128 stands for zero in the data rows.
Some points:
(104, 109, 093, 097, 144, 170, 206, 115, 123, 077, 180, 113, 114, 141, 162, 164, 107, 187, 094,
 091, 100, 136, 109, 070, 128, 081, 165, 105, 166, 180, 094, 132)
(138, 110, 129, 171, 146, 036, 137, 145, 166, 159, 077, 100, 137, 148, 149, 167, 093, 109, 170,
 124, 117, 120, 114, 139, 112, 172, 093, 093, 095, 158, 120, 121)
(153, 122, 150, 109, 072, 104, 177, 125, 120, 129, 080, 131, 132, 135, 121, 233, 130, 123, 120,
 108, 078, 109, 103, 142, 195, 174, 141, 175, 122, 133, 089, 080)
(124, 141, 057, 096, 093, 079, 125, 139, 111, 123, 159, 133, 111, 146, 091, 156, 196, 102, 115,
 185, 158, 130, 165, 160, 051, 173, 134, 162, 078, 114, 134, 152)
(106, 168, 133, 138, 108, 083, 159, 163, 157, 128, 113, 077, 119, 086, 126, 046, 136, 139, 113,
 099, 199, 155, 111, 061, 133, 151, 122, 161, 088, 119, 153, 127)
(122, 108, 101, 170, 082, 105, 149, 185, 104, 181, 079, 110, 153, 145, 147, 181, 147, 145, 132,
 096, 093, 173, 133, 115, 083, 142, 140, 102, 092, 135, 104, 123)
(151, 130, 149, 166, 133, 101, 108, 127, 110, 102, 137, 121, 103, 166, 110, 130, 198, 123, 090,
 189, 077, 113, 147, 112, 126, 141, 098, 144, 209, 041, 158, 127)
(097, 138, 142, 106, 046, 054, 115, 134, 165, 110, 180, 161, 147, 116, 127, 175, 098, 154, 114,
 069, 146, 150, 110, 157, 118, 088, 135, 113, 218, 133, 119, 140)
(107, 151, 122, 151, 087, 170, 126, 119, 090, 154, 190, 116, 118, 090, 191, 146, 095, 103, 127,
 114, 061, 126, 111, 164, 100, 108, 174, 134, 127, 182, 152, 105)
(103, 148, 141, 137, 097, 097, 171, 111, 156, 143, 092, 176, 136, 154, 122, 083, 133, 116, 144,
 129, 140, 091, 107, 112, 077, 145, 136, 134, 079, 106, 152, 142)
(112, 115, 113, 127, 146, 184, 086, 087, 191, 109, 074, 097, 145, 126, 183, 067, 148, 067, 097,
 140, 207, 112, 163, 086, 131, 146, 175, 148, 132, 169, 130, 138)
(132, 134, 116, 148, 126, 217, 161, 141, 147, 147, 150, 106, 166, 095, 171, 092, 101, 101, 113,
 082, 206, 097, 104, 136, 138, 170, 081, 141, 146, 075, 093, 140)
(126, 125, 149, 119, 131, 107, 153, 132, 119, 140, 214, 123, 109, 083, 108, 144, 072, 132, 150,
 081, 139, 106, 058, 113, 121, 161, 153, 104, 212, 166, 116, 129)
(144, 115, 131, 117, 120, 229, 079, 140, 143, 106, 160, 183, 119, 113, 209, 133, 095, 171, 133,
 080, 179, 120, 115, 168, 115, 090, 104, 110, 141, 059, 123, 122)
(138, 166, 126, 142, 177, 175, 104, 137, 086, 101, 168, 104, 120, 137, 196, 135, 177, 162, 127,
 126, 044, 115, 184, 093, 120, 148, 062, 137, 125, 060, 124, 114)
(167, 153, 067, 129, 175, 104, 076, 148, 136, 133, 172, 116, 100, 135, 078, 161, 165, 107, 098,
 110, 083, 147, 138, 075, 116, 152, 100, 137, 163, 085, 163, 180)
(150, 162, 168, 139, 112, 231, 174, 143, 155, 112, 128, 093, 128, 135, 195, 112, 123, 067, 102,
 086, 175, 119, 095, 101, 125, 123, 088, 119, 137, 081, 135, 137)
(117, 186, 167, 150, 194, 032, 125, 127, 133, 086, 090, 206, 113, 110, 128, 200, 082, 113, 123,
 143, 181, 097, 142, 144, 104, 090, 117, 171, 098, 106, 099, 111)
(139, 083, 125, 178, 128, 168, 151, 102, 120, 154, 112, 077, 161, 083, 155, 164, 121, 173, 075,
 111, 055, 136, 150, 087, 140, 113, 158, 155, 124, 168, 095, 139)
(165, 151, 086, 124, 169, 141, 056, 164, 118, 121, 163, 080, 116, 140, 127, 151, 145, 153, 104,
 130, 088, 116, 154, 074, 131, 154, 094, 139, 153, 088, 134, 171)
(159, 111, 174, 150, 090, 107, 111, 148, 083, 144, 130, 188, 132, 087, 101, 098, 136, 120, 164,
 086, 116, 121, 070, 120, 093, 158, 182, 152, 132, 117, 127, 164)
(134, 105, 099, 144, 155, 107, 130, 142, 137, 083, 160, 108, 111, 127, 064, 094, 198, 087, 128,
 196, 144, 090, 198, 156, 061, 115, 169, 136, 181, 169, 086, 122)
(118, 093, 105, 062, 133, 131, 177, 101, 126, 045, 156, 098, 196, 116, 129, 220, 113, 125, 113,
 127, 127, 190, 119, 094, 197, 098, 144, 104, 141, 168, 124, 114)
(108, 092, 184, 078, 174, 130, 107, 095, 133, 211, 162, 133, 070, 153, 135, 122, 149, 130, 117,
 151, 142, 151, 145, 112, 180, 087, 126, 107, 160, 153, 090, 102)
(211, 142, 126, 162, 115, 060, 138, 134, 141, 151, 122, 050, 113, 155, 102, 041, 128, 143, 120,
 115, 175, 158, 109, 174, 131, 129, 119, 124, 056, 136, 130, 097)
(120, 083, 109, 070, 152, 127, 170, 109, 114, 163, 152, 185, 152, 152, 109, 046, 178, 134, 170,
 155, 122, 151, 157, 138, 162, 052, 122, 110, 130, 091, 096, 110)
(120, 111, 255, 090, 165, 140, 110, 108, 127, 144, 140, 073, 074, 139, 120, 102, 163, 094, 103,
 121, 147, 189, 151, 093, 177, 107, 149, 118, 113, 142, 113, 127)
(104, 116, 160, 114, 116, 096, 097, 143, 133, 113, 095, 195, 172, 140, 081, 141, 074, 143, 146,
 113, 182, 127, 179, 161, 112, 142, 143, 115, 089, 103, 137, 105)
(130, 094, 167, 144, 120, 155, 119, 115, 178, 121, 082, 152, 141, 073, 069, 202, 139, 121, 163,
 076, 178, 126, 114, 169, 116, 105, 078, 124, 118, 128, 173, 129)
(171, 118, 126, 108, 090, 104, 141, 144, 107, 152, 123, 140, 133, 120, 117, 106, 049, 138, 110,
 101, 102, 091, 083, 134, 119, 108, 152, 165, 223, 182, 149, 138)
(127, 097, 139, 084, 108, 209, 082, 122, 166, 132, 121, 197, 096, 115, 202, 161, 125, 160, 136,
 135, 171, 120, 102, 194, 098, 139, 084, 122, 065, 115, 120, 135)
(098, 117, 137, 102, 135, 116, 126, 113, 120, 171, 139, 132, 009, 134, 140, 075, 146, 123, 154,
 121, 126, 186, 165, 136, 246, 102, 134, 112, 124, 131, 109, 133)
(141, 158, 109, 140, 121, 166, 112, 123, 096, 123, 130, 130, 145, 136, 140, 121, 079, 095, 142,
 055, 055, 136, 097, 148, 081, 139, 186, 136, 174, 182, 142, 111)
(103, 092, 084, 170, 166, 060, 124, 146, 097, 100, 143, 120, 147, 165, 111, 103, 190, 100, 137,
 192, 167, 091, 119, 140, 097, 117, 151, 119, 124, 139, 161, 135)
(199, 129, 077, 136, 128, 097, 120, 108, 081, 179, 064, 141, 157, 124, 119, 173, 137, 156, 106,
 160, 124, 133, 138, 068, 162, 156, 147, 125, 112, 088, 140, 131)
(094, 124, 133, 147, 115, 114, 173, 109, 130, 111, 138, 118, 127, 084, 120, 142, 094, 163, 099,
 171, 050, 107, 119, 128, 159, 177, 167, 120, 083, 136, 190, 090)
(131, 129, 132, 127, 116, 160, 136, 141, 144, 122, 198, 135, 126, 103, 148, 123, 056, 136, 121,
 089, 173, 130, 100, 171, 111, 136, 064, 125, 228, 069, 123, 131)
(121, 124, 165, 071, 142, 106, 112, 083, 158, 127, 178, 120, 170, 167, 120, 065, 213, 140, 131,
 183, 120, 139, 159, 110, 130, 077, 136, 081, 167, 138, 111, 061)
(090, 113, 199, 073, 173, 147, 106, 101, 116, 202, 152, 124, 064, 151, 110, 113, 160, 138, 094,
 133, 152, 170, 150, 125, 170, 083, 132, 116, 153, 157, 103, 109)
(102, 124, 038, 114, 151, 175, 110, 130, 112, 113, 105, 073, 140, 168, 146, 181, 155, 184, 073,
 105, 095, 159, 114, 077, 177, 158, 129, 145, 104, 132, 138, 146)
(129, 108, 131, 179, 077, 082, 115, 148, 106, 137, 080, 108, 134, 143, 126, 155, 138, 107, 128,
 175, 111, 094, 226, 111, 133, 134, 123, 115, 137, 135, 147, 174)
(056, 126, 149, 180, 128, 120, 090, 179, 135, 120, 088, 177, 143, 162, 077, 060, 126, 129, 135,
 157, 102, 136, 110, 153, 170, 118, 102, 158, 070, 158, 107, 148)
(113, 105, 057, 058, 183, 130, 186, 098, 127, 164, 139, 193, 093, 143, 117, 081, 167, 090, 148,
 127, 087, 145, 155, 214, 191, 107, 111, 107, 150, 115, 107, 117)
(123, 112, 139, 108, 154, 197, 143, 099, 109, 056, 057, 163, 074, 124, 165, 126, 155, 200, 176,
 090, 158, 096, 129, 196, 061, 107, 144, 115, 095, 158, 139, 108)
(144, 133, 144, 113, 177, 091, 104, 115, 100, 093, 209, 088, 125, 169, 096, 139, 164, 126, 124,
 138, 105, 118, 172, 093, 069, 164, 063, 153, 188, 079, 142, 155)
(151, 108, 169, 127, 125, 180, 157, 146, 152, 113, 126, 089, 134, 146, 207, 106, 081, 054, 096,
 120, 199, 113, 118, 064, 138, 111, 120, 146, 093, 108, 156, 166)
(107, 174, 117, 124, 148, 064, 137, 117, 153, 145, 083, 101, 161, 123, 083, 074, 134, 165, 104,
 153, 171, 097, 142, 156, 120, 131, 131, 083, 083, 165, 130, 175)
(155, 149, 138, 102, 083, 143, 103, 140, 103, 112, 158, 161, 172, 087, 176, 101, 112, 110, 156,
 128, 044, 108, 089, 137, 116, 130, 135, 140, 124, 214, 123, 150)
(104, 171, 144, 106, 100, 232, 140, 139, 088, 146, 072, 055, 156, 120, 136, 157, 100, 140, 138,
 227, 071, 132, 119, 094, 098, 142, 142, 104, 134, 132, 124, 154)
(104, 122, 139, 122, 107, 087, 100, 100, 177, 124, 134, 111, 147, 099, 113, 185, 090, 133, 169,
 120, 166, 141, 077, 194, 139, 149, 163, 147, 125, 024, 117, 121)
(191, 154, 122, 149, 108, 094, 125, 156, 098, 063, 071, 139, 103, 099, 113, 021, 103, 136, 137,
 144, 122, 186, 104, 152, 157, 183, 099, 142, 128, 131, 142, 154)
(157, 189, 086, 158, 150, 120, 099, 152, 103, 152, 096, 077, 178, 143, 077, 191, 169, 124, 151,
 132, 100, 110, 104, 146, 153, 047, 124, 133, 065, 121, 127, 133)
(143, 137, 148, 145, 086, 120, 118, 120, 131, 136, 167, 152, 152, 113, 062, 107, 051, 134, 139,
 068, 076, 104, 137, 132, 159, 163, 158, 118, 105, 165, 155, 130)
(154, 129, 108, 168, 108, 144, 143, 081, 164, 083, 086, 161, 092, 158, 109, 130, 116, 142, 177,
 167, 178, 090, 144, 138, 105, 128, 127, 111, 075, 146, 085, 146)
(087, 119, 102, 165, 165, 138, 149, 118, 111, 168, 095, 190, 157, 135, 170, 081, 096, 097, 145,
 177, 025, 150, 138, 161, 071, 135, 110, 133, 099, 102, 145, 122)
(110, 156, 099, 125, 146, 156, 138, 194, 186, 115, 070, 130, 080, 143, 084, 126, 148, 114, 128,
 164, 182, 091, 139, 099, 100, 122, 146, 123, 093, 136, 151, 065)
(095, 117, 094, 167, 104, 107, 110, 096, 102, 143, 157, 166, 171, 094, 107, 188, 101, 119, 175,
 131, 204, 150, 089, 099, 171, 118, 113, 125, 155, 172, 153, 062)
There is one direction along which these points spread out most. Take the direction at right angles to it along which they spread out most. Then take the direction at right angles to both along which they spread out most. Go by this last direction. How far along it is each point below, from 0 to 99? The average is 50, and the first point in the table lies past the average. One standard deviation of the points above along it is 16.
(090, 113, 199, 073, 173, 147, 106, 101, 116, 202, 152, 124, 064, 151, 110, 113, 160, 138, 094,
 133, 152, 170, 150, 125, 170, 083, 132, 116, 153, 157, 103, 109) 27
(139, 083, 125, 178, 128, 168, 151, 102, 120, 154, 112, 077, 161, 083, 155, 164, 121, 173, 075,
 111, 055, 136, 150, 087, 140, 113, 158, 155, 124, 168, 095, 139) 75
(143, 137, 148, 145, 086, 120, 118, 120, 131, 136, 167, 152, 152, 113, 062, 107, 051, 134, 139,
 068, 076, 104, 137, 132, 159, 163, 158, 118, 105, 165, 155, 130) 60
(056, 126, 149, 180, 128, 120, 090, 179, 135, 120, 088, 177, 143, 162, 077, 060, 126, 129, 135,
 157, 102, 136, 110, 153, 170, 118, 102, 158, 070, 158, 107, 148) 43
(171, 118, 126, 108, 090, 104, 141, 144, 107, 152, 123, 140, 133, 120, 117, 106, 049, 138, 110,
 101, 102, 091, 083, 134, 119, 108, 152, 165, 223, 182, 149, 138) 61
(157, 189, 086, 158, 150, 120, 099, 152, 103, 152, 096, 077, 178, 143, 077, 191, 169, 124, 151,
 132, 100, 110, 104, 146, 153, 047, 124, 133, 065, 121, 127, 133) 69
(118, 093, 105, 062, 133, 131, 177, 101, 126, 045, 156, 098, 196, 116, 129, 220, 113, 125, 113,
 127, 127, 190, 119, 094, 197, 098, 144, 104, 141, 168, 124, 114) 60
(141, 158, 109, 140, 121, 166, 112, 123, 096, 123, 130, 130, 145, 136, 140, 121, 079, 095, 142,
 055, 055, 136, 097, 148, 081, 139, 186, 136, 174, 182, 142, 111) 67
(110, 156, 099, 125, 146, 156, 138, 194, 186, 115, 070, 130, 080, 143, 084, 126, 148, 114, 128,
 164, 182, 091, 139, 099, 100, 122, 146, 123, 093, 136, 151, 065) 38
(126, 125, 149, 119, 131, 107, 153, 132, 119, 140, 214, 123, 109, 083, 108, 144, 072, 132, 150,
 081, 139, 106, 058, 113, 121, 161, 153, 104, 212, 166, 116, 129) 53
(131, 129, 132, 127, 116, 160, 136, 141, 144, 122, 198, 135, 126, 103, 148, 123, 056, 136, 121,
 089, 173, 130, 100, 171, 111, 136, 064, 125, 228, 069, 123, 131) 37
(211, 142, 126, 162, 115, 060, 138, 134, 141, 151, 122, 050, 113, 155, 102, 041, 128, 143, 120,
 115, 175, 158, 109, 174, 131, 129, 119, 124, 056, 136, 130, 097) 41
(138, 110, 129, 171, 146, 036, 137, 145, 166, 159, 077, 100, 137, 148, 149, 167, 093, 109, 170,
 124, 117, 120, 114, 139, 112, 172, 093, 093, 095, 158, 120, 121) 58
(095, 117, 094, 167, 104, 107, 110, 096, 102, 143, 157, 166, 171, 094, 107, 188, 101, 119, 175,
 131, 204, 150, 089, 099, 171, 118, 113, 125, 155, 172, 153, 062) 48
